In the rows, 128 means zero.
Named turns come first, each shown by rows before and after it. Which turns, in which order, take the first row of each pair that follows to the second? Write the first one first, as in the answered first pair.
z10 (before => after):
[ 98 107 136 113 144 157 140 139 129 106] => [113 108 147 125 146 161 141 145 105 142]
[131 168 149 134 169 174 116 135  80 165] => [178 172 139 164 161 148 124 102  98 158]
[155 144 128 124 145 105 136  78 137 105] => [118 141 123  96 148 114 131  92 139  90]
[151 127 134 147 146 128  94 137  79 172] => [182 127 117 165 137 102 100 104 111 145]
z587 (before => after):
[102 148 137 111 119 126 104 130 138 106] => [111 162 141 121 127 129 103 118 134 109]
[126 178 157 152 154 133  80 116 123 139] => [ 82 118 147 114 117 127  79 172 128 139]
[124  86 114 104 137  96 210 123 113  98] => [177 144 156 156 164 124 191  90 100 140]
[148 134 118 124 107 119 102 135 134 132] => [145 136 111 120 109 111 107 131 136 125]
z847 (before => after):
[159 111 136 142  80 111 110 153 130 151] => [131 109  94 109  95  87 133 148 120 110]
[119 122 107 116 139 129 139 138 145 108] => [134 125 133 139 138 150 139 131 154 120]
[149 120  84 101  77  96  95 138 151 118] => [142 109  89 111 108 113 148 103 171  76]
z630 (before => after):
[144 145  79 130 127  97 140  80 177  63] => [137 187  76 105 111  88  62 130 121 128]
[130 137 122 132 131 118 101 139 120 146] => [141 107 135 147 124 123 130 137 136 143]
[129 123 140 119 148 141 141 143 117 132] => [128 123 140 119 152 140 143 139 120 127]
Now pairs of rows:
(two turns a pair)
[137 106  99 125  90  95 101 134 141 129] => [114 100 106 122 117 115 146 113 157  89]
z10, z847
[151 123 149 137 129 143 131 133 124 155] => [123 120 106 108 141 118 150 130 115 121]
z847, z847
[148 179 132 134 118 129  86 102 174 101] => [149 167 136 131  96 125  67 126 170 123]
z630, z10
[170 128 106 154 134  88 165 105  86 154] => [161 145  96 148 141  85 155 104  81 149]
z630, z630
[116 131 104 103 131 126 143  86  74 132] => [130 127 126 126 136 141 157  63  97 122]
z847, z10
[114 114  72 104 135  99 148 118 132  88] => [ 93  96  96  89 129 119 132 164  98 139]
z10, z630
[139 128  93 119 137  82 140 125 101 131] => [142 116  94 122 124  77 141 131 112 128]
z630, z10
[136 151 111 122 134 112 111 138  86 164] => [142 112 116 141 145 119 174  99 133 114]
z630, z630
[ 84 139 137  92  99 146 123 144 138  91] => [ 87 155 154 101 105 162 113 144 132 101]
z847, z630
[117  99 149 121 148 158 179 128 125 113] => [137 107 165 131 122 158 136 154 108 168]
z10, z847
[150  91 117 156 158 139 187 104 122  93] => [129  54 136 143 127 155 169 156 117 130]
z587, z587
[144 107 168 136  88 141 102 139 148 150] => [123  78 123 107  86 107 130 142 150 111]
z847, z630
[150 150 151 162 139 138 126  95 153 115] => [144 158 129 143 111 111  82 117 151 122]
z847, z10
[136 147 158 137 113 152  90 134 141 144] => [128 130 130 119  91 122  84 151 138 141]
z630, z847
[129 157 144 135 124 126 102 140 107 148] => [118  94 131 132 110 116 151 144 142 116]
z630, z587
[107 145 159 139 170 173 159 134 121 124] => [166 155 159 170 137 140 120 136 122 167]
z847, z10
[130 114 144 114 114 132 113 135 140 143] => [124 113 130 103 119 121 118 142 124 141]
z847, z10
[114 165 129  80 143 141  99 121 127 133] => [155 168 136 110 140 129 102 110 120 160]
z10, z10
[148 115 151 154 164 163 173 120  91 117] => [132 127 106 111 131 118 118 167  55 142]
z847, z847
[116 162 140 116 141 130  72 139 123 139] => [111  86 116 110 121 104 133 138 156  99]
z630, z587
[109 135 134 138 133 138 108 126 128 142] => [ 98 119 126 133 138 136 129 125 141 122]
z587, z847
[ 92 100 114  95 107 127 131 135 171  76] => [ 91 124 138 111 135 154 140 111 173  67]
z630, z847
[136 105 115 122 117 104 138 128 131 129] => [135 125 114 123 131 109 136 111 140 110]
z587, z10
[ 94 132  98 102 136  98 109 150 101 114] => [126  80 129 137 120 111 146 162 102 153]
z10, z630
[139  97 145 137 123 147 163 136 113 155] => [115 167 117 108 153 136 127 120  96 125]
z630, z630
[164 136  95 130 113  80 128 119 132 125] => [134 132  96 102 100  88 102 150 126 131]
z10, z630
[115 105 157 150 133 153 138 146 101 177] => [147 133 130 171 153 128 159  78 138 115]
z10, z630
[109 134 127 149 136 121 104 140 112 124] => [108 123 119 142 130 112 108 144 113 121]
z10, z587
[166 135 124 161  91 119 185 106 120 149] => [166 149 149 172  83 142 163 106 135 155]
z10, z587
[133 118 134 144 131 105 133 130  93 187] => [118 143 113 138 164 101 156  85 113 119]
z630, z630
[149 142 141 134 154 155 128 150  73 178] => [145 144 131 135 182 158 177  97 112 111]
z630, z630
[136 121 146 131  96 138 149 153 141 164] => [135 123 116 117  91 110 148 157 128 157]
z847, z10
[153 142 112 120 142 125 125 115 105 139] => [138 138 102 108 141 123 128 109 122 112]
z10, z10
[119 108 146 119 110 159 155 126 128 133] => [125 103 130 116 111 144 169 116 129 118]
z10, z587
[122 126 130 126 104 118  96 141 153 116] => [104 140 125 115 119 125 102 138 148 106]
z587, z10
[159 115 120 119 169 116 158 148  78 163] => [151  99 120 114 167 120 164 153  82 159]
z847, z587
[119 111 149 123 119 146 123 130 169  97] => [121 111 169 126 125 160 120 152 134 142]
z10, z10
[121 112 151 131 133 140 167 129 150 120] => [114 124 124 103 109 109 119 162 126 145]
z847, z847
[147 146 160 151 102 124 111 130 135 130] => [127 138 152 140 109 129 126 119 155  95]
z630, z10
[141 135  95 132 139 143 151 102 111 116] => [156 142 104 135 118 140 113 126 103 154]
z847, z847
[105 169  88 109 108  80 113 109 160  79] => [124 173  84 113  94  66  93 122 134 117]
z630, z587
[119 144  74 122  82  88 109 101 130  97] => [ 67 133 110 112 114 148 141 100 143  70]
z847, z10
[122 160 115 121 165 146 140 125  97  87] => [140 120 160 146 139 175 141 153 102 139]
z587, z630
[153  55 150 134  51 126 111 167 187 138] => [ 79  86 105  75 106 126 141 141 186  47]
z587, z10
[165  80 146 169 109 132 157 134 141 142] => [135  82  90 124 108  88 152 152 119 121]
z847, z847
[141 106 112 127  87 145 112 144 145 140] => [155 147  92 136 123 135 133  98 143 108]
z847, z587
